In the data rows, 128 means zero.
Each row of this table is followed by its label. One hidden rule gives the labels. It looks at one to three of the table's principal directions, none of them among the few with the most spread.
[115, 140, 168, 141, 161, 131, 186, 140, 92, 140, 75, 123, 136, 163, 178, 129, 119, 122, 87, 83, 90, 95, 150, 165, 113, 138, 145, 114, 57, 146, 103, 63] Cz
[76, 114, 141, 111, 102, 119, 74, 104, 153, 175, 159, 118, 99, 152, 117, 148, 157, 147, 117, 106, 121, 134, 113, 135, 148, 103, 120, 103, 136, 111, 117, 154] Cz
[71, 113, 186, 98, 122, 152, 100, 116, 168, 140, 165, 97, 129, 89, 126, 106, 147, 92, 91, 72, 159, 113, 152, 125, 149, 117, 130, 147, 131, 156, 140, 182] Cz
[93, 108, 173, 165, 166, 95, 163, 142, 116, 151, 107, 139, 140, 142, 209, 166, 138, 129, 116, 80, 89, 98, 152, 164, 103, 147, 139, 111, 70, 128, 94, 86] Gc
[183, 145, 116, 162, 147, 149, 168, 154, 112, 77, 90, 136, 166, 68, 119, 100, 92, 113, 167, 169, 164, 140, 127, 127, 83, 153, 129, 186, 148, 139, 139, 123] TR
[172, 128, 101, 196, 158, 121, 148, 169, 136, 100, 135, 148, 147, 65, 136, 155, 105, 129, 225, 214, 152, 154, 99, 102, 77, 182, 129, 190, 151, 100, 126, 128] Cz
[79, 116, 164, 139, 126, 101, 106, 112, 130, 162, 136, 108, 131, 126, 158, 129, 163, 123, 112, 90, 120, 127, 132, 166, 109, 120, 118, 113, 133, 131, 105, 146] TR
[111, 126, 162, 127, 133, 134, 136, 126, 124, 138, 111, 122, 142, 115, 146, 117, 129, 114, 105, 89, 124, 113, 142, 157, 116, 124, 131, 136, 116, 149, 120, 120] TR
[99, 120, 113, 94, 108, 134, 89, 124, 173, 171, 181, 135, 75, 197, 117, 177, 137, 148, 125, 139, 100, 111, 104, 75, 191, 114, 144, 101, 97, 97, 130, 116] Cz
[177, 110, 89, 176, 133, 110, 128, 146, 140, 96, 149, 155, 145, 47, 114, 154, 113, 132, 216, 200, 158, 162, 110, 108, 90, 164, 113, 168, 176, 117, 134, 151] Cz
[113, 132, 197, 123, 175, 186, 191, 159, 155, 106, 134, 99, 135, 74, 143, 116, 99, 69, 106, 97, 155, 87, 166, 96, 143, 170, 159, 191, 57, 176, 141, 117] Cz
[133, 129, 144, 146, 126, 159, 125, 144, 130, 130, 101, 140, 150, 78, 124, 116, 112, 124, 143, 131, 144, 132, 117, 145, 87, 126, 129, 175, 147, 136, 126, 128] TR
[134, 131, 101, 127, 120, 134, 118, 130, 68, 163, 68, 169, 118, 186, 133, 132, 131, 178, 96, 122, 62, 138, 108, 169, 103, 98, 128, 80, 133, 102, 115, 81] Gc
[165, 129, 102, 120, 133, 158, 148, 144, 97, 102, 96, 155, 139, 116, 117, 105, 110, 131, 109, 141, 119, 131, 136, 119, 117, 123, 133, 127, 140, 137, 150, 117] Gc
[59, 122, 180, 65, 103, 150, 104, 94, 139, 167, 129, 103, 103, 178, 123, 111, 150, 125, 35, 34, 116, 97, 156, 148, 179, 78, 134, 83, 90, 154, 126, 135] Cz
[110, 123, 150, 135, 153, 113, 168, 128, 117, 131, 130, 111, 118, 146, 160, 141, 138, 116, 103, 107, 109, 110, 152, 127, 139, 148, 134, 102, 76, 144, 114, 105] Cz
[77, 106, 191, 142, 167, 109, 162, 132, 161, 124, 183, 81, 129, 86, 180, 136, 156, 70, 112, 93, 145, 99, 171, 106, 140, 171, 134, 137, 80, 166, 121, 155] TR
[165, 131, 95, 151, 117, 143, 124, 139, 126, 96, 101, 151, 144, 97, 97, 122, 105, 151, 172, 174, 166, 156, 111, 122, 99, 121, 119, 158, 165, 110, 138, 141] Cz
[65, 82, 185, 157, 146, 81, 87, 122, 160, 173, 182, 126, 135, 62, 174, 171, 165, 114, 156, 81, 118, 133, 136, 168, 106, 158, 117, 138, 144, 127, 103, 169] Gc
[159, 155, 104, 124, 110, 140, 149, 129, 97, 135, 60, 151, 131, 195, 128, 125, 101, 158, 110, 130, 98, 112, 113, 149, 120, 96, 137, 110, 101, 122, 115, 56] TR
[131, 144, 121, 111, 112, 120, 96, 115, 132, 121, 137, 115, 142, 136, 115, 95, 137, 121, 128, 126, 145, 136, 122, 136, 132, 110, 121, 135, 171, 120, 139, 159] Cz
[76, 121, 123, 82, 86, 87, 68, 80, 83, 213, 115, 134, 98, 238, 149, 127, 187, 165, 36, 58, 33, 122, 119, 194, 145, 63, 114, 13, 139, 119, 102, 105] TR
[182, 150, 110, 152, 156, 173, 171, 160, 152, 51, 145, 106, 136, 46, 72, 109, 82, 101, 202, 214, 214, 155, 121, 60, 127, 182, 133, 216, 137, 130, 160, 163] Cz
[75, 149, 159, 77, 121, 161, 145, 110, 122, 175, 124, 86, 77, 227, 128, 119, 146, 123, 35, 84, 89, 91, 134, 113, 184, 101, 148, 78, 47, 146, 117, 87] TR
[181, 148, 49, 79, 75, 164, 77, 122, 138, 109, 130, 160, 114, 167, 52, 107, 105, 159, 138, 183, 141, 147, 92, 80, 164, 80, 127, 126, 187, 99, 170, 142] TR
[132, 129, 182, 170, 161, 148, 177, 151, 176, 81, 121, 110, 159, 41, 130, 141, 81, 101, 194, 125, 211, 118, 149, 123, 112, 172, 138, 223, 88, 145, 122, 136] Cz
[155, 135, 93, 178, 141, 95, 142, 149, 108, 124, 107, 148, 141, 151, 163, 147, 128, 148, 171, 179, 109, 137, 104, 130, 86, 140, 128, 125, 136, 94, 111, 99] Cz
[120, 134, 132, 127, 122, 133, 104, 127, 164, 140, 183, 98, 116, 96, 107, 127, 139, 101, 158, 161, 149, 138, 105, 98, 137, 149, 126, 163, 151, 131, 133, 161] TR
[110, 122, 156, 154, 144, 133, 123, 134, 161, 123, 167, 100, 127, 58, 112, 136, 129, 107, 178, 149, 174, 149, 120, 116, 117, 167, 123, 181, 139, 128, 125, 172] TR
[129, 123, 146, 132, 141, 157, 123, 148, 199, 97, 183, 116, 128, 60, 99, 144, 100, 101, 191, 157, 197, 129, 127, 69, 154, 164, 140, 208, 127, 123, 150, 173] Gc
[113, 151, 132, 115, 122, 121, 133, 117, 159, 125, 139, 102, 107, 198, 119, 143, 118, 139, 138, 128, 150, 112, 123, 106, 176, 118, 139, 124, 80, 104, 119, 114] Gc
[78, 109, 161, 77, 112, 134, 80, 99, 130, 173, 172, 106, 109, 112, 118, 106, 171, 103, 63, 71, 100, 128, 141, 145, 153, 115, 120, 97, 155, 159, 137, 170] TR
[110, 118, 149, 167, 159, 80, 163, 118, 93, 127, 128, 99, 131, 106, 161, 132, 157, 118, 128, 118, 120, 145, 148, 164, 99, 164, 110, 101, 114, 142, 101, 133] Cz
[103, 93, 117, 122, 134, 93, 109, 110, 80, 148, 156, 125, 116, 115, 148, 115, 191, 123, 75, 112, 81, 153, 147, 145, 115, 132, 104, 54, 169, 143, 132, 168] Gc
[145, 135, 117, 136, 136, 148, 130, 147, 110, 133, 108, 146, 134, 122, 128, 122, 118, 133, 132, 147, 110, 133, 113, 129, 105, 133, 135, 143, 140, 120, 132, 112] Cz
[116, 132, 160, 130, 141, 149, 153, 136, 96, 137, 77, 131, 144, 131, 154, 106, 125, 124, 83, 86, 109, 111, 145, 166, 101, 117, 136, 125, 106, 147, 118, 100] Cz
[178, 138, 90, 199, 158, 80, 177, 157, 93, 104, 84, 159, 155, 150, 180, 158, 111, 152, 187, 181, 107, 132, 115, 142, 75, 156, 129, 128, 115, 94, 103, 71] Cz
[97, 109, 169, 138, 158, 84, 162, 118, 123, 133, 141, 112, 130, 129, 179, 150, 145, 110, 107, 74, 108, 106, 169, 154, 139, 154, 128, 97, 78, 151, 107, 115] Cz
[89, 116, 128, 86, 89, 119, 45, 103, 154, 170, 169, 129, 117, 152, 118, 120, 164, 133, 102, 98, 113, 129, 115, 135, 152, 86, 120, 104, 178, 114, 137, 171] Cz
[105, 142, 130, 69, 102, 143, 86, 103, 127, 154, 148, 106, 107, 172, 101, 95, 150, 121, 72, 99, 110, 124, 124, 127, 169, 96, 128, 100, 146, 133, 142, 148] Cz
[135, 124, 128, 134, 124, 117, 127, 124, 162, 99, 158, 114, 137, 94, 116, 129, 123, 112, 161, 141, 175, 132, 136, 106, 138, 138, 122, 153, 139, 134, 137, 160] TR
[112, 104, 104, 97, 102, 99, 100, 105, 103, 162, 132, 152, 112, 184, 150, 137, 165, 148, 67, 94, 65, 118, 138, 142, 145, 88, 119, 43, 137, 131, 127, 117] Cz
[155, 122, 139, 168, 170, 121, 155, 153, 147, 77, 157, 120, 152, 31, 122, 135, 105, 99, 205, 164, 181, 150, 138, 111, 110, 195, 126, 198, 144, 130, 139, 164] Cz
[127, 130, 102, 119, 86, 119, 69, 118, 124, 176, 111, 162, 129, 170, 129, 135, 139, 161, 126, 127, 87, 131, 90, 159, 109, 82, 123, 109, 171, 102, 117, 109] TR
[147, 157, 110, 115, 110, 159, 122, 133, 101, 135, 71, 144, 135, 178, 116, 100, 111, 151, 106, 131, 113, 123, 106, 145, 114, 89, 136, 128, 135, 114, 129, 94] Cz
[100, 114, 124, 148, 134, 78, 125, 122, 75, 192, 95, 155, 113, 206, 192, 165, 164, 168, 92, 99, 31, 120, 119, 183, 100, 115, 125, 47, 103, 105, 86, 68] Cz
[131, 147, 153, 109, 121, 174, 142, 130, 177, 93, 138, 97, 133, 103, 92, 105, 96, 100, 138, 129, 199, 112, 138, 90, 158, 125, 141, 187, 106, 148, 147, 148] TR
[197, 133, 74, 129, 110, 156, 125, 141, 112, 76, 93, 170, 158, 86, 85, 99, 93, 143, 157, 173, 160, 153, 120, 118, 103, 112, 120, 158, 188, 124, 160, 140] Cz
[166, 131, 111, 115, 121, 195, 145, 151, 134, 83, 93, 156, 140, 94, 88, 106, 83, 134, 129, 147, 169, 127, 134, 94, 128, 112, 140, 168, 132, 136, 162, 130] Cz
[115, 147, 90, 83, 86, 104, 94, 80, 69, 161, 90, 124, 96, 249, 102, 104, 159, 182, 58, 100, 78, 146, 116, 172, 155, 64, 110, 24, 141, 105, 117, 112] Gc
[116, 125, 151, 134, 128, 129, 125, 126, 151, 131, 136, 120, 131, 104, 124, 137, 121, 121, 146, 117, 149, 125, 130, 134, 128, 134, 128, 152, 120, 133, 121, 135] TR
[160, 157, 86, 106, 101, 120, 113, 116, 110, 104, 92, 139, 142, 195, 112, 97, 116, 153, 119, 134, 133, 130, 120, 137, 139, 84, 126, 107, 154, 103, 139, 119] Cz
[111, 124, 150, 102, 140, 151, 122, 131, 144, 129, 162, 111, 119, 104, 117, 117, 132, 101, 110, 113, 133, 122, 140, 106, 154, 143, 136, 143, 126, 143, 146, 154] Cz
[151, 128, 64, 119, 102, 79, 103, 103, 95, 120, 124, 145, 121, 189, 121, 126, 150, 166, 123, 148, 106, 152, 120, 136, 137, 98, 107, 58, 167, 99, 131, 134] Cz
[87, 81, 172, 153, 186, 41, 149, 123, 96, 157, 180, 118, 136, 90, 222, 160, 188, 88, 103, 68, 54, 119, 177, 174, 112, 193, 118, 73, 113, 158, 103, 134] Cz
[70, 126, 186, 114, 129, 151, 127, 120, 125, 166, 105, 110, 122, 149, 149, 117, 142, 124, 68, 61, 114, 104, 142, 160, 127, 104, 137, 116, 91, 145, 111, 117] Gc
[100, 116, 162, 97, 125, 132, 117, 119, 109, 174, 116, 140, 129, 140, 156, 125, 143, 118, 64, 58, 68, 100, 145, 171, 130, 112, 134, 99, 114, 158, 119, 99] TR
[141, 114, 81, 140, 106, 99, 76, 115, 98, 141, 123, 160, 127, 125, 108, 133, 148, 171, 152, 154, 109, 175, 100, 158, 99, 111, 102, 97, 202, 93, 127, 154] Gc
[170, 140, 76, 121, 106, 163, 113, 135, 126, 107, 121, 145, 120, 117, 71, 114, 107, 147, 153, 190, 151, 157, 98, 94, 127, 116, 124, 146, 168, 112, 152, 141] Cz
[161, 147, 136, 146, 156, 149, 174, 154, 132, 101, 118, 122, 141, 98, 126, 127, 93, 104, 160, 156, 145, 119, 128, 110, 121, 167, 143, 180, 101, 140, 132, 101] TR
[96, 132, 120, 109, 125, 80, 117, 93, 126, 144, 173, 86, 87, 195, 123, 140, 166, 136, 111, 123, 116, 138, 131, 119, 178, 131, 116, 63, 109, 113, 116, 146] Cz
[156, 163, 144, 141, 156, 138, 201, 143, 154, 73, 124, 90, 139, 132, 129, 122, 86, 93, 157, 149, 181, 100, 146, 90, 152, 163, 147, 177, 62, 146, 129, 101] TR
[82, 119, 160, 124, 122, 111, 127, 103, 93, 175, 115, 103, 116, 146, 155, 115, 172, 122, 63, 79, 85, 124, 138, 176, 110, 113, 115, 75, 116, 157, 101, 119] TR
[80, 107, 215, 159, 198, 97, 192, 134, 95, 142, 125, 96, 140, 82, 201, 139, 150, 87, 95, 52, 96, 109, 182, 184, 104, 192, 131, 119, 63, 172, 95, 111] Cz
[165, 132, 102, 164, 146, 130, 167, 138, 92, 69, 98, 122, 149, 84, 114, 97, 120, 130, 149, 171, 170, 162, 138, 124, 89, 145, 113, 138, 153, 131, 139, 152] Gc
[84, 128, 191, 131, 147, 127, 144, 121, 154, 137, 143, 88, 124, 110, 138, 135, 130, 104, 125, 85, 152, 114, 147, 142, 142, 149, 134, 150, 84, 145, 112, 136] Cz
[97, 113, 133, 73, 114, 120, 90, 104, 158, 150, 202, 108, 96, 144, 112, 133, 157, 108, 94, 103, 114, 120, 140, 96, 194, 125, 128, 96, 131, 139, 147, 165] TR
[112, 106, 122, 110, 134, 133, 120, 130, 144, 130, 179, 124, 104, 119, 127, 139, 149, 114, 110, 136, 121, 127, 139, 80, 158, 139, 130, 108, 125, 134, 147, 157] Gc
[95, 126, 170, 115, 131, 141, 131, 126, 95, 176, 83, 136, 136, 153, 168, 114, 141, 125, 57, 58, 70, 99, 140, 185, 106, 105, 137, 104, 104, 152, 109, 85] TR
[110, 107, 109, 92, 86, 152, 59, 115, 168, 142, 176, 136, 110, 109, 87, 123, 147, 133, 119, 138, 147, 141, 113, 89, 152, 93, 119, 125, 183, 122, 156, 188] Cz
[120, 128, 163, 116, 145, 189, 156, 152, 136, 125, 108, 132, 131, 103, 131, 116, 105, 107, 96, 106, 132, 101, 144, 111, 129, 131, 151, 162, 91, 154, 140, 111] Gc
[79, 113, 197, 147, 176, 121, 200, 128, 102, 131, 123, 81, 125, 105, 181, 121, 154, 87, 68, 74, 119, 105, 180, 146, 117, 164, 131, 104, 54, 182, 106, 118] Cz
[118, 108, 150, 145, 141, 150, 120, 143, 162, 122, 160, 128, 131, 46, 115, 141, 120, 110, 166, 142, 163, 139, 127, 108, 117, 158, 129, 180, 142, 134, 137, 166] Cz
Here are more rows. What is the label of each one?
[94, 124, 127, 76, 89, 115, 71, 96, 122, 180, 125, 143, 110, 206, 129, 129, 152, 156, 70, 69, 78, 114, 123, 162, 161, 70, 126, 67, 137, 115, 122, 118]: Cz
[92, 114, 169, 156, 161, 114, 163, 134, 117, 143, 124, 111, 125, 119, 173, 145, 145, 117, 112, 101, 113, 116, 148, 145, 110, 153, 131, 116, 82, 141, 104, 114]: Cz
[158, 113, 87, 102, 108, 170, 116, 140, 102, 123, 98, 182, 129, 129, 111, 115, 118, 150, 90, 135, 100, 129, 128, 113, 122, 93, 132, 105, 156, 131, 158, 119]: Cz
[88, 110, 134, 141, 139, 65, 125, 104, 113, 149, 156, 106, 107, 164, 161, 153, 174, 138, 115, 108, 103, 137, 142, 146, 138, 137, 113, 63, 112, 116, 104, 141]: Gc
[131, 134, 104, 71, 68, 178, 70, 114, 146, 168, 102, 173, 101, 186, 72, 142, 101, 178, 106, 113, 107, 120, 95, 128, 164, 59, 137, 117, 135, 107, 139, 100]: Cz
[94, 102, 167, 168, 138, 114, 137, 119, 90, 144, 98, 116, 149, 61, 158, 109, 163, 120, 101, 93, 127, 148, 146, 191, 57, 131, 103, 116, 150, 161, 103, 152]: Cz
[113, 110, 126, 97, 120, 149, 105, 132, 157, 141, 158, 147, 107, 141, 121, 150, 127, 133, 113, 118, 117, 114, 131, 92, 166, 117, 140, 119, 116, 121, 145, 134]: Gc
[111, 101, 85, 174, 120, 38, 93, 109, 74, 178, 122, 155, 116, 179, 176, 169, 187, 184, 139, 145, 55, 164, 102, 182, 79, 118, 97, 36, 166, 82, 87, 118]: Cz
[71, 106, 209, 138, 167, 154, 140, 152, 173, 152, 160, 114, 128, 72, 164, 154, 127, 90, 127, 83, 136, 98, 148, 120, 129, 166, 150, 179, 80, 146, 120, 136]: Gc
[62, 109, 205, 121, 144, 108, 137, 109, 115, 189, 130, 103, 124, 126, 183, 135, 164, 100, 62, 35, 74, 96, 158, 189, 122, 135, 129, 95, 82, 173, 93, 104]: TR
[231, 148, 71, 140, 143, 218, 175, 189, 151, 26, 105, 169, 154, 52, 65, 108, 41, 121, 201, 232, 208, 140, 118, 33, 122, 153, 150, 233, 146, 121, 189, 133]: Gc
[127, 123, 138, 121, 134, 168, 124, 147, 180, 111, 180, 113, 122, 72, 106, 126, 119, 92, 151, 159, 171, 123, 126, 63, 147, 151, 140, 183, 132, 139, 155, 166]: TR
[158, 147, 97, 89, 85, 164, 84, 120, 140, 120, 119, 143, 135, 130, 72, 95, 109, 137, 129, 143, 148, 137, 105, 120, 140, 88, 126, 150, 182, 122, 155, 144]: TR
[170, 124, 86, 152, 110, 150, 116, 136, 87, 112, 77, 164, 149, 82, 97, 102, 118, 157, 144, 168, 136, 170, 106, 151, 66, 109, 109, 137, 195, 122, 137, 139]: Cz
[139, 128, 140, 140, 122, 165, 121, 144, 157, 118, 133, 127, 145, 56, 106, 116, 110, 107, 159, 151, 168, 134, 116, 114, 103, 136, 129, 193, 154, 143, 139, 150]: TR
[127, 128, 170, 181, 181, 132, 193, 148, 153, 87, 149, 86, 131, 44, 126, 146, 106, 95, 191, 157, 193, 139, 144, 104, 116, 204, 131, 195, 83, 144, 118, 146]: Cz
[98, 129, 155, 136, 137, 105, 129, 111, 185, 99, 186, 75, 115, 109, 108, 142, 131, 112, 175, 133, 205, 138, 141, 97, 169, 155, 122, 154, 108, 118, 127, 185]: Gc
[151, 131, 108, 171, 150, 71, 152, 138, 76, 137, 90, 154, 151, 160, 189, 144, 138, 145, 140, 135, 71, 128, 123, 176, 80, 142, 124, 95, 129, 111, 99, 77]: Cz
[103, 106, 143, 101, 108, 157, 86, 121, 154, 157, 148, 144, 110, 99, 97, 144, 128, 137, 119, 105, 128, 133, 122, 127, 145, 113, 128, 135, 141, 132, 137, 150]: Cz
[143, 140, 106, 101, 100, 129, 86, 117, 123, 134, 121, 141, 137, 148, 107, 105, 128, 139, 122, 125, 120, 136, 113, 144, 132, 98, 123, 124, 175, 117, 139, 137]: Cz
[84, 127, 141, 57, 113, 144, 120, 106, 153, 151, 162, 109, 79, 218, 119, 139, 141, 129, 54, 79, 106, 91, 150, 87, 221, 98, 146, 70, 65, 133, 140, 119]: Gc
[140, 138, 144, 144, 141, 135, 137, 136, 154, 99, 146, 106, 145, 69, 110, 117, 110, 101, 174, 147, 179, 137, 128, 119, 122, 159, 127, 188, 140, 136, 134, 156]: TR
[93, 131, 167, 136, 153, 101, 157, 124, 167, 126, 181, 74, 115, 137, 159, 144, 144, 89, 134, 118, 148, 103, 148, 98, 162, 163, 137, 134, 72, 142, 115, 135]: TR
[135, 118, 110, 155, 127, 78, 112, 128, 96, 166, 107, 165, 139, 153, 171, 159, 143, 156, 142, 124, 64, 132, 110, 179, 90, 126, 120, 95, 145, 106, 99, 88]: TR
[168, 143, 74, 113, 94, 141, 95, 123, 74, 134, 70, 169, 142, 158, 103, 91, 125, 165, 106, 143, 96, 151, 101, 163, 95, 79, 117, 103, 194, 111, 138, 114]: Cz
[164, 149, 88, 85, 94, 164, 111, 126, 140, 105, 103, 156, 123, 179, 80, 117, 90, 157, 125, 138, 144, 121, 117, 102, 168, 84, 139, 131, 133, 108, 154, 113]: Gc
[61, 115, 133, 40, 85, 126, 61, 73, 151, 182, 197, 96, 58, 200, 82, 133, 176, 139, 52, 77, 102, 129, 132, 108, 224, 86, 120, 46, 121, 130, 139, 170]: Cz
[88, 124, 194, 139, 167, 118, 172, 131, 124, 135, 124, 98, 136, 122, 179, 129, 137, 97, 95, 68, 119, 97, 166, 154, 127, 154, 139, 127, 68, 157, 108, 112]: Cz
[169, 115, 156, 232, 203, 127, 228, 181, 124, 55, 115, 118, 181, 0, 169, 132, 98, 78, 213, 185, 192, 141, 153, 115, 41, 223, 126, 221, 113, 161, 121, 136]: TR
[65, 91, 119, 58, 99, 111, 58, 89, 93, 213, 156, 149, 71, 209, 133, 145, 194, 163, 22, 60, 23, 129, 132, 152, 175, 80, 119, 4, 138, 121, 127, 133]: Gc
[130, 140, 121, 95, 103, 171, 109, 133, 184, 118, 153, 124, 116, 145, 95, 125, 106, 121, 133, 144, 165, 108, 117, 69, 172, 104, 145, 160, 119, 123, 152, 138]: TR
[161, 131, 84, 156, 121, 109, 117, 127, 85, 125, 107, 144, 137, 116, 118, 117, 138, 150, 152, 173, 114, 167, 102, 150, 82, 129, 107, 115, 183, 112, 124, 132]: TR
[150, 134, 143, 130, 152, 173, 159, 155, 169, 64, 156, 107, 147, 52, 105, 103, 96, 82, 159, 156, 204, 123, 148, 68, 139, 162, 141, 206, 126, 149, 164, 169]: Cz
[74, 82, 141, 96, 131, 97, 108, 102, 103, 174, 163, 134, 91, 151, 154, 152, 182, 136, 53, 67, 60, 126, 160, 144, 158, 123, 118, 33, 114, 143, 123, 141]: Cz
[176, 139, 111, 155, 153, 139, 174, 160, 112, 84, 93, 151, 157, 111, 144, 121, 94, 124, 153, 158, 138, 121, 135, 116, 102, 147, 140, 159, 120, 126, 138, 100]: Cz
[160, 160, 96, 111, 110, 172, 131, 136, 127, 122, 107, 131, 115, 160, 86, 112, 101, 140, 131, 170, 133, 130, 99, 98, 140, 112, 139, 146, 127, 118, 141, 104]: TR
